In the data rows, the value 50 means zero.
Here is a table of points, one per row:
20|78|41|41|56|47|51|50|60|35|32|44|56|33|64|66|55|34|42|62|62|74|65|49|37|57|18|51|39|85|51|62|54|28|46|65|24|30|12|61|51|35|70|75|32|67|64|57
59|52|58|33|40|54|93|77|46|56|26|70|43|73|57|58|19|64|33|79|62|58|59|37|44|44|26|84|34|11|43|31|71|61|59|61|81|65|49|57|77|77|34|44|44|6|32|42
52|19|54|46|25|86|43|49|64|44|83|44|88|6|42|53|71|37|28|73|57|55|35|38|33|67|32|42|36|36|25|65|46|51|66|62|73|26|77|68|39|44|42|41|31|58|44|55
69|43|69|45|28|32|18|24|52|41|51|42|91|62|55|67|55|35|79|13|72|36|78|48|61|54|53|70|19|34|39|55|60|45|55|69|21|44|60|81|31|40|24|13|51|45|21|96
13|83|54|50|70|39|31|77|56|75|42|52|32|37|66|38|47|58|48|50|41|20|27|48|67|57|54|36|74|35|62|68|44|77|62|36|47|25|47|62|42|65|57|73|36|60|25|47
75|80|63|73|49|66|52|61|18|54|61|94|57|48|37|54|53|39|53|40|58|52|78|30|49|42|73|53|22|43|31|69|12|79|63|74|18|75|61|67|48|22|57|63|30|83|50|50
71|73|28|65|52|24|73|2|36|49|64|58|35|23|89|49|58|64|73|44|68|71|23|46|31|65|55|79|47|43|32|15|93|53|3|45|58|3|56|62|58|64|51|81|52|54|46|57
39|71|47|47|75|31|35|49|39|69|70|44|18|67|34|33|46|56|28|62|45|34|47|71|63|28|63|35|73|54|38|38|61|42|80|48|57|36|55|45|39|32|45|77|69|30|23|46
49|45|27|53|42|47|32|58|72|84|49|69|56|52|61|59|67|26|36|31|35|28|64|37|73|35|61|50|52|14|20|44|36|34|36|14|72|53|14|61|57|58|62|41|82|41|35|36
26|50|80|99|20|61|32|82|18|72|88|43|84|35|74|85|51|36|49|62|16|70|44|71|67|48|42|75|41|60|44|3|57|48|56|21|55|54|53|46|60|56|80|30|49|62|40|30
48|40|32|48|61|47|34|83|58|79|39|51|64|31|70|46|50|30|59|33|44|47|45|44|71|32|77|63|65|36|32|31|44|37|32|32|74|42|79|69|66|33|19|37|91|51|50|39
29|74|61|15|66|48|61|24|60|36|38|63|30|65|47|60|65|55|48|70|53|57|41|54|21|66|48|54|44|69|27|62|47|62|58|41|32|48|46|66|69|74|51|45|67|50|68|46
33|37|56|55|65|36|74|79|38|82|37|38|21|58|27|22|60|45|56|37|32|27|59|24|30|60|64|58|34|57|62|57|38|53|46|29|70|59|51|60|40|32|86|46|48|29|32|36
34|70|35|18|62|37|38|38|63|40|47|35|41|61|56|57|60|56|56|73|53|70|48|33|24|52|47|53|43|60|68|51|51|74|51|51|35|67|48|41|23|73|53|61|69|57|71|55
73|18|78|70|50|56|48|51|65|73|65|92|36|51|28|59|64|28|60|43|48|61|37|32|44|46|24|58|73|40|33|77|28|69|66|68|8|88|58|64|53|33|44|60|20|74|50|46
27|82|65|54|72|40|44|42|53|77|40|57|86|62|27|33|53|51|24|49|27|19|35|57|41|55|38|25|67|59|52|38|54|56|24|39|54|47|61|48|45|50|39|74|67|38|32|37
55|47|34|82|47|55|64|0|49|48|50|40|38|33|57|21|46|83|53|40|66|52|52|34|48|66|58|15|61|22|69|48|71|18|77|32|58|69|75|68|49|76|40|57|28|57|63|22
44|57|65|24|55|74|47|43|61|37|31|21|79|62|59|35|73|71|65|34|58|69|34|53|72|34|69|80|24|59|42|69|49|50|68|54|69|62|9|35|51|41|39|36|32|67|74|43
39|29|17|45|20|87|72|67|80|30|51|55|41|33|67|61|50|41|30|0|59|39|24|53|73|36|52|46|60|76|35|52|47|33|47|53|82|71|74|73|29|50|49|58|56|45|10|68
41|73|51|16|64|46|35|36|57|33|50|31|40|66|59|63|53|59|45|15|61|66|48|40|12|59|38|53|53|60|69|47|47|69|54|46|36|32|44|31|64|61|49|58|54|46|68|43
61|49|42|54|66|46|46|36|86|43|29|44|65|18|17|40|20|55|62|37|26|61|79|53|74|93|48|49|11|58|57|66|48|59|91|68|23|56|38|40|33|42|14|40|52|36|37|60
49|41|26|36|62|70|40|38|14|60|80|46|21|45|50|31|51|69|26|50|58|60|63|26|63|98|13|44|38|49|78|64|47|49|49|62|76|99|66|60|76|37|56|50|20|44|56|46
54|82|48|73|62|42|39|76|54|30|60|23|20|79|27|63|69|38|37|76|69|59|58|52|19|56|44|50|37|50|35|72|68|38|36|42|41|55|52|20|61|86|19|60|43|42|62|50
38|53|29|62|24|39|58|43|38|23|17|63|58|74|17|43|32|35|44|48|37|44|44|72|78|68|23|66|95|37|66|59|44|62|80|36|91|60|51|32|30|46|29|31|41|49|63|62
80|66|33|10|63|37|44|40|61|29|41|26|44|65|52|61|62|52|57|70|50|58|39|42|22|46|47|45|52|73|74|50|40|68|57|45|33|37|35|68|69|63|55|57|57|58|56|43
10|21|52|50|68|26|40|55|61|67|41|53|22|58|31|72|47|68|29|53|45|18|39|48|66|37|66|29|58|66|56|43|60|70|38|31|45|31|54|49|49|41|39|65|36|68|32|34
27|71|61|48|20|30|20|50|58|64|38|51|25|62|43|35|45|63|44|65|36|31|49|58|65|47|68|30|73|58|51|37|43|52|26|74|59|33|56|48|52|34|57|79|42|31|32|40
99|49|53|82|22|41|66|68|79|52|69|58|83|37|35|59|2|99|41|63|60|66|47|58|88|72|53|67|43|56|73|70|51|45|56|28|18|29|52|48|59|46|80|12|92|39|54|60
73|34|70|17|51|71|57|16|35|70|38|15|64|42|38|61|42|5|58|46|64|73|95|94|23|33|86|63|50|48|57|71|70|57|37|66|82|56|22|12|52|57|54|28|30|53|42|62
43|29|53|65|46|78|95|70|56|40|24|42|52|81|53|61|58|43|70|51|70|61|49|45|44|22|38|65|58|15|69|44|50|52|50|74|36|47|31|44|59|16|57|48|68|75|14|77
77|41|67|77|15|58|57|84|51|82|85|39|24|44|50|31|53|34|38|37|45|25|31|61|71|30|62|73|38|57|39|17|33|53|51|70|34|36|34|35|44|60|93|4|49|65|92|29
67|23|28|62|60|47|59|69|29|14|58|30|63|38|50|8|31|99|71|33|18|45|67|55|33|65|72|17|79|25|53|50|84|14|49|65|63|54|55|65|51|65|64|61|34|54|68|54
35|72|39|84|71|38|32|25|58|31|38|40|40|59|53|47|62|52|55|70|62|62|39|40|12|41|43|50|42|72|68|66|40|46|52|62|65|40|40|40|68|68|47|28|61|49|62|49
52|56|38|37|20|59|70|40|16|46|45|61|44|40|41|44|48|89|90|51|38|53|47|59|55|31|33|0|39|44|50|49|48|22|71|28|46|45|71|25|40|59|35|35|25|48|76|67
69|22|36|32|52|38|22|46|51|65|52|54|66|39|52|53|73|19|42|35|46|43|43|48|62|41|59|63|24|31|19|69|68|46|50|40|38|64|99|27|76|64|81|44|65|48|68|27
61|36|82|54|73|48|55|71|56|27|46|83|8|73|61|22|56|28|34|50|21|68|78|40|67|59|64|45|53|44|69|47|54|41|32|35|83|37|60|46|49|46|45|53|50|34|41|34
24|75|73|39|45|44|82|46|62|23|30|42|33|26|55|61|42|32|30|68|69|42|36|69|47|29|64|43|70|47|72|49|74|45|22|58|42|71|18|40|26|27|31|51|59|33|29|68
88|27|68|57|77|63|52|68|49|80|70|56|75|61|81|80|40|41|60|75|63|16|49|42|72|49|53|65|72|74|16|12|19|33|40|39|58|63|77|7|37|58|85|24|27|41|79|71
28|59|46|31|54|46|61|45|58|30|61|72|58|50|57|58|52|35|60|55|75|25|40|56|21|58|44|53|36|81|62|64|57|31|67|70|28|52|8|31|42|39|32|67|51|68|57|46
48|29|72|69|50|43|57|37|25|47|71|64|68|45|45|37|45|42|47|50|71|52|52|64|62|22|27|38|55|55|23|65|7|82|38|72|0|51|54|62|40|65|17|89|38|31|46|42
There is one direction along which these points spread out most. Take the direction at right angles to it along which they spread out most. Go by this last direction. Where along it does each point below lie, from 0 to 99? The average is 50, and the first point in the table lies past the average. One standard deviation of the points above along it is 16.
33|37|56|55|65|36|74|79|38|82|37|38|21|58|27|22|60|45|56|37|32|27|59|24|30|60|64|58|34|57|62|57|38|53|46|29|70|59|51|60|40|32|86|46|48|29|32|36 30
48|40|32|48|61|47|34|83|58|79|39|51|64|31|70|46|50|30|59|33|44|47|45|44|71|32|77|63|65|36|32|31|44|37|32|32|74|42|79|69|66|33|19|37|91|51|50|39 33
48|29|72|69|50|43|57|37|25|47|71|64|68|45|45|37|45|42|47|50|71|52|52|64|62|22|27|38|55|55|23|65|7|82|38|72|0|51|54|62|40|65|17|89|38|31|46|42 60
49|45|27|53|42|47|32|58|72|84|49|69|56|52|61|59|67|26|36|31|35|28|64|37|73|35|61|50|52|14|20|44|36|34|36|14|72|53|14|61|57|58|62|41|82|41|35|36 33
69|43|69|45|28|32|18|24|52|41|51|42|91|62|55|67|55|35|79|13|72|36|78|48|61|54|53|70|19|34|39|55|60|45|55|69|21|44|60|81|31|40|24|13|51|45|21|96 82
61|49|42|54|66|46|46|36|86|43|29|44|65|18|17|40|20|55|62|37|26|61|79|53|74|93|48|49|11|58|57|66|48|59|91|68|23|56|38|40|33|42|14|40|52|36|37|60 70
27|82|65|54|72|40|44|42|53|77|40|57|86|62|27|33|53|51|24|49|27|19|35|57|41|55|38|25|67|59|52|38|54|56|24|39|54|47|61|48|45|50|39|74|67|38|32|37 24
39|29|17|45|20|87|72|67|80|30|51|55|41|33|67|61|50|41|30|0|59|39|24|53|73|36|52|46|60|76|35|52|47|33|47|53|82|71|74|73|29|50|49|58|56|45|10|68 42
38|53|29|62|24|39|58|43|38|23|17|63|58|74|17|43|32|35|44|48|37|44|44|72|78|68|23|66|95|37|66|59|44|62|80|36|91|60|51|32|30|46|29|31|41|49|63|62 45
